In the rows, 128 means zero.
Each path below is one point turned by a fixed rotation once a step. After each direction that follows a path, write how fast that rotation turns it, in degrees per step (0 if it stays still).
Each turn is a multiple of 5 degrees from 10 to 175, or 0.
Each row of a path follows its step; steps can be skipped.

step 0: [128 127 135 126 128 128 135 128 123 131 129 121 133 134 133 131 129 129
 127 133 121 121 124 128 129 128 122 125 119 135 137 129 125 131 125 144
 130 138 119]
step 1: [136 132 131 118 128 122 130 138 136 128 136 128 136 131 127 132 129 122
 130 128 134 127 121 131 132 123 122 128 129 122 134 130 125 137 125 135
 126 121 120]
step 2: [123 128 123 128 131 128 132 137 137 133 132 131 128 128 118 128 123 122
 126 121 131 120 127 132 133 138 117 134 131 131 132 124 125 133 124 120
 136 127 130]
step 3: [135 129 125 132 131 122 131 126 126 126 113 126 123 135 130 130 132 122
 122 125 126 126 128 127 133 129 118 128 129 136 132 120 121 130 128 129
 140 139 128]
step 4: [130 132 128 122 138 120 139 126 124 127 121 122 128 129 133 125 133 116
 127 127 135 127 124 128 134 116 127 125 137 126 124 131 130 130 123 133
 125 127 134]
step 5: [114 126 129 127 134 129 137 129 131 128 128 124 137 124 131 121 127 126
 121 134 124 128 125 135 131 130 128 133 131 135 132 131 133 136 121 128
 130 118 139]
step 6: [129 122 131 132 128 122 122 131 125 123 127 128 127 128 133 120 128 131
 130 146 124 131 125 127 130 131 114 129 127 134 132 123 121 135 124 130
 135 124 128]
step 8: [131 135 130 128 127 133 135 122 131 136 131 130 134 134 126 129 135 136
 127 122 134 135 130 137 129 136 124 130 137 135 133 123 134 131 121 128
 129 127 139]
step 9: [125 130 131 120 129 131 129 123 126 130 123 137 126 128 131 121 128 137
 134 127 136 134 130 124 139 121 124 128 126 139 126 120 123 138 127 129
 138 131 129]
step 10: [119 137 128 120 128 119 127 124 123 122 127 129 121 129 127 132 139 128
 130 133 129 123 128 132 134 126 130 122 125 130 118 134 126 141 125 120
 127 128 127]
Speeds:
[128 128 127 130 124 127 128 128 130 124 129 128 127 130 127 128 128 127
 132 126 129 129 124 127 126 130 126 129 127 127 130 130 127 126 126 128
 130 127 130]
70
[127 128 132 129 126 130 126 130 125 129 127 127 127 130 129 127 129 128
 127 127 125 131 130 124 130 125 125 126 129 126 129 129 126 129 128 128
 131 129 127]
120

step 0: [127 130 131 128 134 126 131 124 131 128 135 140 117 128 127 123 132 117
 127 126 125 129 134 130 127 125 139 123 126 121 126 124 136 138 138 123
 134 128 122]
step 1: [128 124 133 129 125 117 122 129 137 131 130 127 141 136 130 131 132 127
 126 117 125 122 129 129 141 128 123 126 132 125 138 118 129 130 126 128
 128 132 127]
step 2: [141 123 127 138 124 130 131 127 128 131 125 130 132 119 124 118 123 132
 129 129 127 133 129 118 126 128 118 120 131 132 135 129 128 136 126 124
 124 125 139]
step 3: [127 121 131 131 137 128 129 132 129 140 123 128 124 128 134 137 132 125
 141 130 125 126 124 137 117 135 127 124 127 133 129 137 131 124 135 127
 133 128 132]
step 5: [124 125 134 130 113 133 135 139 130 124 119 133 124 133 128 120 128 123
 126 130 118 133 132 128 126 124 137 129 121 126 130 127 127 125 117 131
 124 124 127]
step 6: [128 123 126 122 128 126 130 117 115 132 131 131 125 128 136 120 126 125
 136 116 128 125 125 133 124 123 134 126 124 125 128 118 123 131 127 125
 127 140 128]
step 7: [128 131 143 131 129 126 129 124 135 129 124 121 132 124 114 126 125 130
 133 126 139 129 130 129 130 137 126 125 130 121 132 118 128 123 133 123
 123 132 121]
step 8: [130 129 134 129 120 123 124 128 131 125 122 134 117 119 132 137 130 131
 126 130 119 130 123 119 132 124 115 122 127 133 127 128 121 128 135 121
 124 127 127]
step 9: [124 132 130 133 135 126 125 126 133 143 135 123 119 131 131 124 132 130
 138 129 130 128 132 125 132 117 131 123 125 132 129 140 126 133 123 131
 134 125 127]
step 10: [131 123 128 122 125 125 118 132 131 132 126 118 137 130 131 118 136 126
 126 127 129 134 121 126 132 132 131 129 119 128 121 123 139 124 134 130
 132 120 131]
Speeds:
[127 129 129 128 130 128 125 128 128 129 127 128 132 128 124 127 127 131
 128 129 126 127 125 125 130 130 129 127 129 128 126 125 130 126 126 130
 127 127 127]
125
[124 127 129 125 128 129 128 129 131 128 128 129 128 128 127 129 132 125
 126 128 128 127 130 126 130 126 129 127 127 130 124 129 128 132 125 129
 128 128 127]
80
[125 126 130 126 129 127 129 128 124 128 127 131 130 125 130 128 129 128
 127 131 124 129 129 129 129 129 129 127 128 127 130 129 126 128 130 126
 131 126 127]
135

step 0: [127 115 123 121 118 130 140 129 124 131 128 129 125 129 128 134 130 126
 122 121 120 123 129 130 124 125 135 131 127 126 125 136 123 124 131 123
 121 124 132]
step 2: [124 126 127 125 116 121 130 119 132 127 125 119 129 133 126 122 128 125
 126 125 123 128 128 139 127 129 130 132 126 125 137 135 119 125 127 136
 118 128 128]
step 3: [129 126 132 124 123 134 128 132 132 135 128 123 128 122 131 137 122 136
 120 124 122 127 126 135 121 131 115 134 131 117 131 125 129 129 123 129
 123 132 124]
step 4: [117 117 128 127 122 128 125 118 127 130 134 126 128 136 131 128 133 125
 132 123 130 116 125 130 124 128 126 128 124 124 133 121 130 130 126 137
 127 138 127]
step 5: [124 119 120 125 122 125 127 130 128 133 127 127 129 113 131 125 123 132
 127 116 130 137 133 133 128 133 128 130 126 122 137 121 132 124 130 127
 130 131 128]
step 6: [124 112 128 126 126 129 128 132 137 125 141 129 125 136 130 134 129 129
 130 121 132 131 120 131 127 124 129 127 125 128 134 128 127 128 118 120
 125 128 124]
step 7: [124 118 130 131 124 127 120 132 132 134 127 126 125 127 139 131 124 131
 139 123 126 129 134 137 132 125 130 130 124 125 124 132 135 120 134 135
 127 122 131]
step 8: [127 122 122 131 124 118 124 132 134 127 133 118 132 134 132 129 120 129
 133 135 136 138 126 131 127 133 124 136 123 128 126 125 121 131 127 127
 123 131 120]
step 9: [131 118 134 137 125 122 125 133 138 135 128 123 131 126 129 136 124 124
 131 128 118 128 130 123 124 119 131 128 132 122 134 131 130 128 135 129
 122 135 130]
step 10: [131 113 121 134 120 129 124 127 125 125 135 124 131 119 132 131 125 129
 131 137 130 122 128 131 128 127 123 134 132 129 118 122 129 131 128 127
 132 134 127]
Speeds:
[130 125 128 127 127 129 131 128 131 129 130 126 127 130 129 127 127 128
 129 127 128 129 131 126 128 132 128 127 133 129 128 126 129 130 128 132
 127 126 129]
0
[129 125 131 127 129 127 130 130 126 127 125 129 128 125 130 126 125 130
 127 130 127 128 128 129 129 129 126 127 127 124 128 126 128 128 129 127
 130 126 130]
160

step 0: [122 139 130 123 127 120 113 123 134 136 126 128 136 126 135 122 126 125
 127 131 131 131 142 119 124 127 119 133 130 129 125 124 125 129 130 129
 123 129 133]
step 1: [133 132 137 120 126 129 128 131 117 132 128 127 118 129 119 121 125 124
 130 124 139 123 123 120 120 128 124 133 125 123 119 130 127 121 124 125
 130 118 132]
step 2: [132 136 127 133 123 121 130 129 123 128 133 116 125 129 125 126 128 139
 119 130 138 134 130 135 128 131 120 116 131 135 131 122 124 135 126 123
 137 122 126]
step 3: [129 125 132 124 138 124 124 128 134 115 125 132 123 119 125 132 131 139
 128 136 127 140 125 125 119 135 131 130 124 131 129 137 129 132 123 130
 129 122 135]
step 5: [133 126 130 126 123 121 126 135 132 133 132 135 127 127 131 118 124 134
 125 121 124 122 134 119 133 134 138 131 130 133 133 133 134 122 117 123
 130 117 121]
step 6: [136 127 128 119 131 129 135 120 125 137 128 118 132 127 126 131 124 132
 127 136 127 128 140 134 134 130 126 128 120 135 122 125 124 122 129 135
 121 118 123]
step 7: [135 122 127 134 124 117 123 123 124 123 126 122 125 131 133 127 132 135
 124 134 133 127 130 110 123 127 131 128 125 122 125 133 115 127 134 130
 121 131 124]
step 8: [120 125 142 126 121 125 143 127 130 126 134 124 119 137 128 120 135 127
 119 130 130 130 121 134 127 132 124 140 125 132 127 128 126 129 127 129
 123 130 130]
step 9: [131 124 134 122 131 119 121 138 132 127 133 129 133 137 122 126 124 130
 129 125 133 139 138 124 136 128 124 128 137 135 141 126 128 134 132 127
 122 130 135]
step 10: [129 128 127 117 133 133 123 127 136 123 132 124 128 124 117 125 125 123
 127 137 134 125 134 132 117 120 133 139 135 126 124 131 126 122 126 118
 122 120 127]
Speeds:
[126 128 128 128 130 127 127 131 128 127 127 128 132 127 128 125 129 126
 128 131 129 125 124 127 125 128 129 127 126 126 126 128 124 126 129 128
 127 129 128]
110
[130 130 126 128 126 128 129 128 132 125 125 129 129 127 125 128 127 130
 130 128 130 126 127 128 128 130 130 126 125 130 127 126 130 129 127 128
 131 128 129]
40
